In the rows, 128 means zero.
Named moves (each a turn or a mirror), then the moves between two rows, first move first; the first pair answered:
z_53:
124  156  141  113  146  129  95  90  146  ->  131  164  104  112  95  128  135  90  133
135  144  134  103  173  113  101  112  118  ->  144  151  93  104  118  116  146  112  103
117  150  124  105  106  157  133  107  131  ->  112  149  143  104  128  156  113  105  137
132  127  131  147  125  109  109  143  121  ->  134  128  122  146  115  110  119  143  118
z_144:
134  134  123  147  95  113  144  155  116  ->  138  109  143  132  135  141  157  160  121
137  136  112  116  113  149  160  124  128  ->  138  135  119  112  128  156  157  116  136
130  104  128  146  105  128  148  156  104  ->  133  97  154  127  152  151  144  139  120
z_936:
138  95  119  118  116  150  178  143  118  ->  136  110  118  100  110  165  172  125  130
135  146  112  123  161  142  164  107  106  ->  124  158  119  116  158  153  145  97  117
126  133  107  142  113  117  142  126  125  ->  120  137  106  136  110  123  137  117  127
142  128  138  104  168  143  137  101  142  ->  133  130  143  105  170  141  120  102  142
z_540:
108  132  122  119  109  112  90  117  130  ->  110  129  126  120  127  109  85  116  133
97  131  127  130  110  121  113  153  113  ->  99  144  123  128  104  112  106  141  112
147  121  118  122  159  112  136  127  114  ->  140  109  123  124  156  124  140  140  114

(2 to 4 moves a pair)
121  141  154  113  159  145  103  107  147  ->  133  150  146  109  161  140  117  99  144 : z_53 z_144 z_540 z_53
150  130  85  145  90  96  170  131  98  ->  158  135  121  154  158  60  120  122  106 : z_540 z_53 z_936 z_144
126  166  124  126  137  112  97  112  139  ->  142  127  133  145  172  99  126  143  128 : z_540 z_936 z_936
137  147  109  124  103  128  141  112  123  ->  128  101  134  139  133  135  144  150  118 : z_53 z_144 z_144 z_144
122  95  123  167  120  109  135  173  99  ->  139  98  128  117  150  168  183  133  120 : z_144 z_53 z_540 z_144
124  162  137  103  124  153  110  86  146  ->  123  155  152  119  149  132  88  96  145 : z_53 z_540 z_936
117  153  144  99  137  141  103  78  165  ->  114  99  121  115  102  170  181  133  137 : z_936 z_540 z_53 z_144
115  91  145  130  149  134  136  171  119  ->  138  105  148  123  176  120  145  151  121 : z_144 z_936 z_936
114  147  147  114  136  153  94  113  155  ->  106  118  133  123  103  173  139  148  136 : z_53 z_936 z_144 z_144
130  126  105  134  99  123  151  114  119  ->  113  138  137  124  127  133  94  102  140 : z_936 z_936 z_53
100  120  176  131  190  133  70  137  146  ->  135  135  76  123  69  136  196  134  111 : z_936 z_53 z_936
